128 stands for zero in the data rows.
Here are some points, one per row:
[ 69 144 129 118 179 118 141  56 120 119  97 148 153 161  90 102 113 129 100  82  76 139  94 169  89 138 118 160 146 110 137 120]
[ 94 117 113 143 114 124 145 118 137 171 126 121 161 133 122 184 175 150 167  76 109 106 181  94 120 199 146  84 121 181 194 167]
[154 131 122 139 106 109 154 141 116 125  85 103 160  93 105 156 139 166 176 145  95 124  66 130 115 134  90 180 151 141 107 156]
[191 126 118 127 156 154  91 135  56 106 170  86  98 191  90  71 128  82 144 100 119 162 132 100  77 158 125 113 187  90 186 139]
[108  91 167 130 124 115 115 182 144 137 162 128  91 140 129 146 125 180  88 111 115 147 146 174 128 194  84 121 172  82  99 131]
[ 51 127  82 163 126 145 117  96 161 155 184 119 101 101 116 169  97  80 162 170  99 146 116 159 145 121 175 173 165  86 142 116]
[102 196 131  78  71 139 161 152 127 153 162 108 127 179 128  87  72 146 163 145 150 187  48 100 150 167 187 114 110 180 129 189]
[104  96 148 113 157  76 153 148 137  91 101 126 178 148 123 144 129 108  77 153  97 106 166 157 167 103 176 110 119 135 139 119]
[112 125 117  51 113  99 116 167 125 137 144 121 130 101 155 128 119 123 126 126 157 135 131 129 191 144 144 147 150  64  86 164]
[136 200 100 112 149 108 107 168 127 108 132 182 132 144 121 111 147 108 115 131 139 101 170 162 115 152 155 219 116 156  98 121]
[161 111  85 101 197 123 229 142 146 168  78 128 134 158 128 155  63 146 121 157 130 115 159  89  96 154 131 147 108 147 157 126]
[ 96  93 133  98  36 131  78  89 118  99  90 111  66 138 121 160 129 144 118  93 127 141 103 123 108 126 156 102  51  96  79 118]
[133 140 174  83 138 175 131  93 145  94 107 181 108 131 143 186 133 142 115 137 171 126  83 133  78 129 127 172 135 170 150 110]
[137  84  87 139  88 183 117 140 113 110 135  62  82 156 131 146 157  93 111 175 192 104 117 113  85  57 155 157 116 129 203 123]
[182 148  68 175 160  89 125 123 152  84 131  97 145 140 170  92  85 120 102 115 116  92 121 118 162 143 106 140 126 153 134 148]
[162 113 107  84 124  89 147  86 129 113 145  68  56 107 137 150 172 132 122 157 125 108 159 150 147 139 107 128 106 139  81 121]
[137  83 159 107 123 127  26 138 129 148 163 128 158 160 129 118  79 125 124  54 110 117 143 127  98 138 156 204  52 184 109 190]
[134 137 134 151  94 113 147  75 163 132 137 133 131 106  69 165  62  90 140  63 184 125 211 155 109 146 139 112 133 131 134 126]
[161 159 211 161 158 138 103 118  99 133 144 170 128  70 168 155  97  82 133 140 120 188  96 106 185 136 130 116  82  65 210 124]
[109 101 175 130 169 110 105 102 178  91 165 143 132 161  95  72 152 122 194 173  78 118 130  96 104 136  54 141  98 119 122  94]
[ 88  84 138 134 152 122 156 115  84 101 199 167  96  59 146 129 125 125 138 122  97 173 138 108  82 163 110 119 153 183 128  99]
[153 147 117 163 111 163  68  83  95 146 112 114 150 160  66 133 106 108 154 101 170 128 139 146 195 151 102 131 124 150  83  71]
[157  93 166 100 156 136 182 182 152 107 171  68  93 137 153 129 154  75 141  62 140 145 160  80 140 151 154 117 191 120  71  88]
[130  83 110  59 108 117 154  91 117 143 102 136  95 181 183  93 159 135 136  91 143 153 126 121 143 137 145 151 105 135 140  80]
[ 73 173 126 150 114 193 166 107 129 155 176 116 131 113 126 141 155 104  46 110 191 108 159 147 135 128  59 121  91  82 136 174]
[184 127  55  92 110 107 108 130 169 135 163 110 155 124  98 148 117 126  86 139  81 120  97 101 111 150 117  91 179 128 143 157]
[157 132 148 153 112  84 134  99 162 184 165 119 135  85 139 121 207 105 176 115  95 116  97 129  90 108 193 100  94 123 109 102]
[142  85 146 168 138 132 144 134 102  76 131  91 148 130 107 166  99 150 178 134 171 110  83 156 163 119 102 141 123 144 100 128]
[160 133 161 171 114 181 143 148 241 146  95 146 127 143 138 136 180  90 185 151 148 172 168 132 104 119 108 161 109 119 109 204]
[ 79 128  63 192 151 108 103 107 143 155 137 108 147 135 141 156 101 234 196 117 151 171 142 130  89 102 150 117 139  55 111  91]
[148 146 122 159 133 130 134 193 136 137 183 117 128 122  92 180 153 169 119 107 108 175  85 163 142  97  87 125 108 221 145 114]
[153 160 126  72 162 145 159 137 158 168 126 129 126 201 124 162 140 132 160  92 116 133 100 239 111 122 112 104 126  96 147 145]
[110 130 136 118 141 150 132 109 179 150 158 112 113 113 109  80 109 139  90 127 145  91  94 134 178  67 104 130 146 190 137 100]
[141 124 124  90 173  70 111 142 142 106 104 129 127 130 120 183  68  74 116 155 170 187  97 112 142 115 115  84 108 130  75  78]
[ 73 122 106 131 132 121 102 108  77 132 100 113  71 118 129  73 120 141 125 190  96 112 153 132 114 152  94  96 116 157  93 134]
[164  96 106 138 116 128 125 130  68 130 126 137 176 125 122  77 157 119 179 142 129 119 125 184 190 107 126 118 160 148 141 165]
[111 134  86  75 172 174 103 151 132 161 148 147  54  99 151  94 108 115 163 125 110  83 120 119 119 101 135 113  72 100 147  83]
[ 96 101 173 118 207 119 118 146 108 143  66  62 181 147 127  87 183 126  96 139 153 184  99 147  88 142 121  92  85 118 141 130]
[180 160 156 130 141 140 127 112 108 145 119  74  89 113  63 130 134 162  86 122 139  36  95 141 136 190 121 143 128 110 142  76]
[107 179 170 124 170 103 126 117 121 203  95  84 102 104  78  91 105 143 118 113 117 123 121  39 170 108 151 132 125 117 115 157]
[111 123 133 108 123 169 103  84 113 149 117 157 135 182 162 138 152 129 116 112  83 133 132 119 178 108 120 179 230 130 135 142]
[113 123 132 123  80 159 207 150 127  89 158 161 178 120 118  42 101 115 123 112 132 133 126 141 147 122 114 123  83 141 131 109]
[ 70 118 155 123  97  88 118 143 122  72  95  68 114 116 208 141  63 101 152 111 128  76 106 139 107 161  69 119 125 125 201 117]
[119 153 113 104 114 104 125 148  71 157 108 149 167 126 142 130 117  80 192 167 165  61 127 111 110 127  53 120 128  86  79 166]
[158  94 177 186  90 122 157 115 106 159 142 189  89 193 132 138  82 173  76 170 123 126 143 106  91 105 141  96 160 109 102 134]
[110 141  82 143 163 206  92 194 133 119 144 142 189 137 141 133 128 132 118 150 166  96 119  88  97 154 152 123 132 140 106  80]
[134 173 155 111 110 206 156 100 107  75 126  84 149 124 161 174 123 155 146 178  74 144 118 104 112 124 130 101 149 149  92 166]
[100 145 157 135 103 120 142 135  90 208  89  97 142  80  96 119 123  63 119 170 127 165 144 189  86 125 176 142 175 174 139  90]
[148 212 145 138 118 110 138  90 150 109 109 162  93 104 134 114 148 144 109 139 120  92 109 137  90 128 151 102 140 108  92 145]
[128 154  81 100 120  96 117 141 104 118 144 159 125 108 113 118 116 101 107  75 103 152 106 109 117  99  55  86  88 127 132 109]
[152 129 186 129 177  95 140  92 141 131 187 129 160  99 212 104 126 182 130 132 214 111 141 186 121 132 169 121 161 125 136 181]
[101 105  93 214 144 105 100 159 176 126 130 128  89 154 125 130 162  91  75 166 131 154  97 157 150 148 142 124 109 121 127 190]
[148 135 112 199 151 139 120 138 118 153  73 140  63 106 180 109 106 128  93  91 134 133 119 103  85  82 123 103 137 146  95 175]
[ 95 171 140 153 135 130 127 151 100 113 151 128 154 161 202 180 170  82  98 116  69 113 123 150 141 137 139 134 141 127  89  89]
[164 114  88 126 170 203 175  93  82 107 132 142 176 108 138 132 107 125 121  87  89 142 144 127 137  89 163 103  96  99  91 141]
[171  67 103 108 100 132  84 146 131 144  71 124 140  61 152 104 142 167 117  77 111 134 104 151 157  90 101 108 163 119 165 125]
[110 151 153 196 115 134 156 192 115  83  90 128  92 154 135 108 123 176 152 110  86  81 152 148 158 115 218 144 103  97 151 108]
[100 117 113 103 165 127 132 146 105 142  69 188  92 134 101 179 163 127 140 121 126 135 149  98 198  97 106 135 125 164 140 159]
[105 192 128 154 102 114 112 125 136  89 124 106 137 101 142 124 197 154 133  88 135 135 165  66 158 135 125 104 129 147 130 133]
[ 93  60 153 119 129 115 164 116 119  69 124 131 123 108  23 120 131  94 126  96 113  82  92  77 117  88 134 160 128  75 108 176]
[100  99 132 125  97 108 137 202  85 173 141 183 144 102 106 113 138 146 115 108 162  89 100 129  90  92 117 125 149 134  92 117]
[119  96 132 133 168 155 127 128  96 114 149 187 124 122 112 145 169 169 140 184 179 124 165 125 188 212 156  77 121 154 166 157]
[176 179 151 125 118 103 119 182 131  93 108 193  86 161 104 128 132 132 189 115 167 169 143 152 120 122 127 155 174 119 176 115]
[129 110  78 153  70  84 138  73 124 101 127 153 110 140 126 118 128  74 132 148 110 108 120 151 113 109 169  60 120 141 133 151]
[120 150  66 124  96  62 166 123 118 105 132 134 162 139 138 117 178 149  84 124 163 177 112  80 109 138 115 219 130  84 168  93]
[138  92 115 136 116 168 150 148 177 170 114 125 121  68 161 109  91 132 146 155  85 141 157 143 159 185 123 168 119 131 129 133]
[160 122 124 121 155 118 134  77 137 129 174 131 130 162 132  99 146 179 136 176 158 162 129 120 169  81 120 173 121 147 117 107]
[120 108 134 110 107 157  92 122 230 134  95 185 174 148 121  99 131 121 120 136 142  84  78  96 146 143 135  62 181 116 142  78]
[ 99 159 150  72 130 109  82 159 142 103 159  89 148 123 110 149  95 166 123 166  99 116 231 122 109  24 126  96 144 132 169 150]
[178 109 168 150 105  86 106 112  98 195 149 146 178 164 159 186 133 112 114 153 114  78 124  80 141 118 125 171 105 131 153 107]
[183 139 139 115  61 154 133 152 132 142 119 123 153 106  98 116 130 160  95 190  72 159 190 144 128 140 114 109  69  78 127  98]
[117 136 154 166  82 135 128  95 154 120  75  99 134 131 171  91 114 110 129 124 138 163 182 113 124 115  84 117 150 162 105  88]
[141 109 109 102 137 145  61 104 123  54  86 144 159  47 111 130 125 137  96 141 145 148 131 138  81 155 187 163 136 117 117 138]
Along one direction, these points spread out more than along any other. Take the direction at right angles to it along which they spread out most. Go by this last direction. Where along it does each point below lie, from 0 to 99? 50 is the average, and the first point above lies past it. One standard deviation of the points above along it is 16.
[164 114  88 126 170 203 175  93  82 107 132 142 176 108 138 132 107 125 121  87  89 142 144 127 137  89 163 103  96  99  91 141] 46
[130  83 110  59 108 117 154  91 117 143 102 136  95 181 183  93 159 135 136  91 143 153 126 121 143 137 145 151 105 135 140  80] 69
[105 192 128 154 102 114 112 125 136  89 124 106 137 101 142 124 197 154 133  88 135 135 165  66 158 135 125 104 129 147 130 133] 35
[ 88  84 138 134 152 122 156 115  84 101 199 167  96  59 146 129 125 125 138 122  97 173 138 108  82 163 110 119 153 183 128  99] 44
[104  96 148 113 157  76 153 148 137  91 101 126 178 148 123 144 129 108  77 153  97 106 166 157 167 103 176 110 119 135 139 119] 48
[153 147 117 163 111 163  68  83  95 146 112 114 150 160  66 133 106 108 154 101 170 128 139 146 195 151 102 131 124 150  83  71] 67
[128 154  81 100 120  96 117 141 104 118 144 159 125 108 113 118 116 101 107  75 103 152 106 109 117  99  55  86  88 127 132 109] 67
[184 127  55  92 110 107 108 130 169 135 163 110 155 124  98 148 117 126  86 139  81 120  97 101 111 150 117  91 179 128 143 157] 62
[107 179 170 124 170 103 126 117 121 203  95  84 102 104  78  91 105 143 118 113 117 123 121  39 170 108 151 132 125 117 115 157] 50
[ 70 118 155 123  97  88 118 143 122  72  95  68 114 116 208 141  63 101 152 111 128  76 106 139 107 161  69 119 125 125 201 117] 45
[138  92 115 136 116 168 150 148 177 170 114 125 121  68 161 109  91 132 146 155  85 141 157 143 159 185 123 168 119 131 129 133] 34
[111 123 133 108 123 169 103  84 113 149 117 157 135 182 162 138 152 129 116 112  83 133 132 119 178 108 120 179 230 130 135 142] 66
